One turn sends every row of this set to another row. A few are shown first. Where does it send the rows asked after them?
gunuz: [ -5  -7  11  -8   3  -4  14   6  -1   4   7   4  -3 -22 -10  -8   7  -4
  -7  -5   1 -19  -9 -13   2   4   9   8  -2  -6 -16]
Solu: [  8  11   2  12 -10  -6   1  -6  -2   5   1   2   1   1  -4 -13   2  -1
  -4 -22   8  -8   1  -9  20  -9  -7  10   0   1 -19]
panu: [  7   1 -15  -8 -12 -12  -2  -6  -1   5  20  -1  13  -8  -1  -2  -2  -6
   0  -6  -2 -14  -2  -6   3 -12 -12  15   0  15   4]
lop: [ 10  -4  -4   7 -11   7   5   4  10  -4  16   4  12  13   7  11   4   4
 -11   1  -4  -2  -4  -3  -7  -8  -2   0   4   4   5]
luz: [  8  -5  -4   8  -9   4   5   9  11  -4  13   2  12   7   6  11   3   7
  -9   0  -5  -3  -3   1  -7 -11  -4   3   6   4   9]
tunus: [ -2   9 -16   4  -2   9   7   1  -5  -5  14   5   0   5  -1   9  -9  -9
  -2  18  -6  -3 -13  -3  -5   5   0 -10 -11   4  -3]
kon: [ -9   3 -18   1  -1  10  -3   4  -9  -6  11   0  -3  -6  11  -5   3  -4
  -5 -21   4 -10   3   1  18   8   8  16  -8 -10  -5]
suze: [ 11  -8  -2  -5   1  -6  17 -14   6  18   7   5   2   4   5  -3   5  -3
  -8  -7  14   2  -4  -1   6  -6  13   3  -1  10  -9]
fova: [ 13  -2  -3  -5   2  -9  16 -11   8  20  11   3   4   3   7  -2   0  -4
 -11  -8  12  -1  -7  -2   7  -8   9   8  -3  11  -8]
Rol: [ -2 -12 -10  13  -2  12  -5   2 -10 -28   8   4   9  -8   0   1 -12   6
  -1  -7  -5 -17   3   2   0   7  -4   6   1  -7  -4]
dalav: [ -2  -6   2  -3  -4  -9  16  -4  -6   5   5  11 -10   0  -6  -6  10  -1
   1  13   0  -7  -4  -5  -5 -10  -5 -13  -2   6  -8]
lozi: [-14   4  10  -4 -13   5  -1   5   3  -4   5  -6  -4  -1  -1  23   1  -1
 -10  -6   0 -10 -18  -5   1   0  -1  11  -9   4   4]
remar: [ -1 -12  -4   0  12  -1   4 -17  -9  -4   2   5   5 -17  -4 -12 -11  -2
   0 -14  15 -11  -1  -1   7  11  10  10  -3   0 -23]
bufud: [ -1  -9  -7  14  -1  11  -7   1  -6 -27   8   3  12  -7  -3   3 -14   9
  -4  -6  -2 -15  -1  -4  -5  11  -5   5   3  -6  -8]
buzop: [  2  -7  -5   2  11  -1   5 -17 -11  -3   2   4   1 -12  -3 -14 -15  -3
   0 -13  12 -10   0   1  13   9   8   9  -5  -2 -25]
Sevut: [-16   2  10   3  -7  -2   0   2 -15 -16  -7  -2   4 -13  -5   2  -3   0
  -8  -8   4 -20  -6  -9  11   2  -3 -13   6   3   3]
deta: [ -5  14  -1   9   6  12   6   7   0  -1   1  -6   5  -9  -9   2 -14   2
  -7  -1  -7 -14 -15 -10   0  21   9   4  -3  -7 -12]
rulab: [ -6   8 -11   2   2   8  -7   3  -4  -1   1  -7   6  -3   2  -7  -7  11
   9  -4  -2   1   5  14  -1  -2  -4   7   7   6   8]
Vaze: [ -2  -1  -8  -9  -1  -1   2  -5 -24  -1  -3   3   3 -12   1  -2   2 -20
   0   2   4 -15 -15   3  13   3   3  -6  12   6 -17]
zusef: [  2   7  -3  -6  -5   4   6  -9  -7  14  -5  -6  -7   5   5  11   6  -2
   1   2  -1  -4 -26   4   2   6  -1  12   3   9 -16]

deta turns into tunus
buzop turns into Rol
Where do these go?
suze turns into remar
kon turns into rulab
Sevut turns into lozi

One turn sends every row of this set to another row. A few are shown first. Where does it send the rows asked after them?
derip: [ 12  -8  13 -26  13  -1   4   0  -2  -2 -19  26 -17  -9  -8   2   9  18
 -13  -7  21 -10  -4 -11  -4   1  -1   8  -5   4   3 -13 -12]
gana: [  0  11  -5 -22  16  10  18  15  -7 -12 -14  20  -7   6   3  -1   7  17
  -7 -21  16  -4  -6  -9  -7   6  -5  11 -10   4  -1  -8   3]
Kun: [  0  10   1 -29  16   9   8  11  -9 -22 -14  30  -3  15  -4   3   0   2
  -9 -17  15  -4   8  -7 -13   8  -6   8 -11   4  -8 -19   9]
Zugo: [ -3   7  -9 -21  12  16  19 -11  -4   3  -6   9  -1  -3  -3  -1  13  26
  -2 -19  11  -4  -8  -4   9  -3  -7   8   1 -11   5  -8 -12]
Topaf: [  9   6  13 -24  26  14  -7 -17  18   3 -10  18   5  -1  -8  -1   3   8
  -2 -12  15  11   5  -4  -5   3 -10   1   0 -24   1 -31 -16]
Rur: [ 11  -1   9 -24  18   4 -11  -1   2 -16 -21  32 -12   6 -10   5   7  10
 -13  -7  25  -7   1 -12   6   2   1  15  -5   8   5 -23  -3]
Lupuz: [-13   3  -3 -26  19  17  -5 -18  13   2  -9  21   0  -7  -9   0  -3  -8
   6 -19  10   6  19  -4  -9  12 -15   6  17  -7 -11 -17  -9]
Gugup: [  7  10   3 -40  11  11   2 -20  18  -3 -19  18  17  15 -18  -5   3  -7
   0 -15  17   1  10  -3  16   5  -8   9   5  -6  -8 -27 -11]
Duril: [ -2  16   4 -34  38  11   0 -15  11 -12  -7  21  13   5  -4  -3   2  10
   3 -18  11  16   1  -5   0  11  -8   9   4 -22  -4 -20  -9]
sokot: [ -7  -3  -3 -26  23  20 -11  -7   4  -4   5  15   1  -1  -6   3  -5   5
  -2 -24  13   3  16 -17  -3  10  -8   1  15 -12   2 -12  -3]
Nusuv: [-10   1  -7 -38  20   2  32 -12  -3  -2  -7  22  -3  -7 -12 -11   9  14
   3 -13   7   7   0  -2  -2   2 -11   1   9  -1   2  -7 -12]
Beru: [  5   7   5 -31   5  14 -12 -16   6   1  -6  23  -4  13 -29   1  -8  -3
   5  -3  16   7  15  -3   3   5  -5   3  10   1   5 -19  -3]
tupi: [ -2 -11   1 -31  11   1  21 -14  -4   7  -6  22  -8 -14 -11  -5   8  18
  -2 -10  11  -1  -1  -5  -7  -5 -10  -6   4  -4   6 -13 -15]
kel: [ 12   4  13 -33   2  15   3  -1   6  -5 -25  34 -15  12 -14  10   0  -4
  -5 -10  21   1  10   8  -7   7 -16   9   0   8  -3 -20  -8]
Bez: [  3   9   2 -38  24  12  14  -4  12 -17 -33  28  -4   8  -6  -1  15  -8
 -11 -17  20  -4   8  -5   9   9 -13  19  -4   7 -13 -29  -4]
Vonon: [  7   7   8 -26   2  12  14  -6   9   7 -26  30 -22   0   0  10  11   4
  -1 -11  18  -2  -6   9  -7   3 -18  12   1   8  -6 -14 -14]
zuf: [ -4  10  -6 -41  15  12   3 -13  -3  -9  -3  21  11  16 -11   2  -1 -12
   2 -18   6  -6  16 -13  -1   2  -7   1   2  -6 -13 -24   6]
kaz: [ -6  13  -7 -19  10  14  19 -22   2   9 -14  16 -10  -7  -2   1  18  13
   5  -9  10   0  -9   6   4  -6 -13  10   4  -9  -2 -14 -16]
vug: [ -4   8   0 -41  26   9  32  -1   6 -12 -29  23 -13  -5  -5  -5  19   1
  -5 -12  15   1   2  -3   0  10 -10  14  -1   6  -9 -13  -6]
Luni: [  4   9   1 -24  24   4 -11 -16   4 -12  -1  25   5  16 -13  -2   7  -2
   0  -4  15   2   3 -14   7  -5   5   4  -3  -9   3 -28   5]

Vonon turns into vug
tupi turns into kaz
Topaf turns into Lupuz
Where do these go?
Gugup turns into zuf
Bez turns into Kun

One turn sends every row of this set to another row. A few are shown first. Where does it send the rows asked after them?
tum: [15 -1 -8  5 -9  4 11 11 -6  2  2 -8  8 -5 10 -3 11 -5 -8 -9]
ruma: [  6  -3   3  -5   8   0  -6 -10   5  -1  -1 -11  -2   5   6   0 -25   2
  -2  -2]
figi: [ 13  -3  -9  -4 -21  -2   2   9   2   8  -4   1   5  10  -6 -12  -1   2
   9  12]
Lanum: [  0  -1  -2  -3  18   2   0  -2   5 -21   8   7   8  17  -6   3 -10  -3
   2  -3]
gosid: [ 13  -5   3 -10  -9 -13   1  -1   1  21  -3  -1   7   2   1  -7   5  -3
  -8   8]
luv: [ 2 -6 -5  6  9 -4  5  3  7  7 22  6 -8 -7 -4  8  0 -3  5  9]
kagu: [ -3  -8   1   9   3 -12  10 -12  -3   5  10  11   6   6  16   3   9  -4
 -13   5]
gazi: [  5   2  -3   2   4   7   4  11  12  -2  17  -3   0   2  -7 -14   3   7
   4 -18]
Gozib: [-11  -6  -1  -8   8 -19 -12   3   7   6  -7   1  10  15   6   2  -3  -9
  -4  -1]
feba: [ -9  -5 -12   5   6   1  -2   6   5   5   9 -11  -1  -7   3   3  10   0
  16   7]
Sev: [ 2 -1 -2  5  4  1  4 -1  0  0  6 17  3  4  4  0 27 -1 -4  2]
gadi: [  6   5   1  -4   0   1  13 -15   4 -10   7 -15   1   6   9  -7  -9   9
   6   0]
luk: [  5  -4  -4   1   7  -2  -1   2   9  -6   0  26   3   7   0   0 -13   8
  -3  -1]
lote: [  4 -11  -1  -7  -9  -5  -9  -4   2  -3  -7  -3  14  22  11  -1   6 -11
 -10  -3]
melo: [ 10  -6 -10  -3   8   2   6  12   5  -1   3 -22   4  23   7 -11  -3  -4
  -4  -2]

melo turns into tum
ruma turns into gosid
Gozib turns into kagu
Where do these go?
feba turns into gadi
Sev turns into Lanum

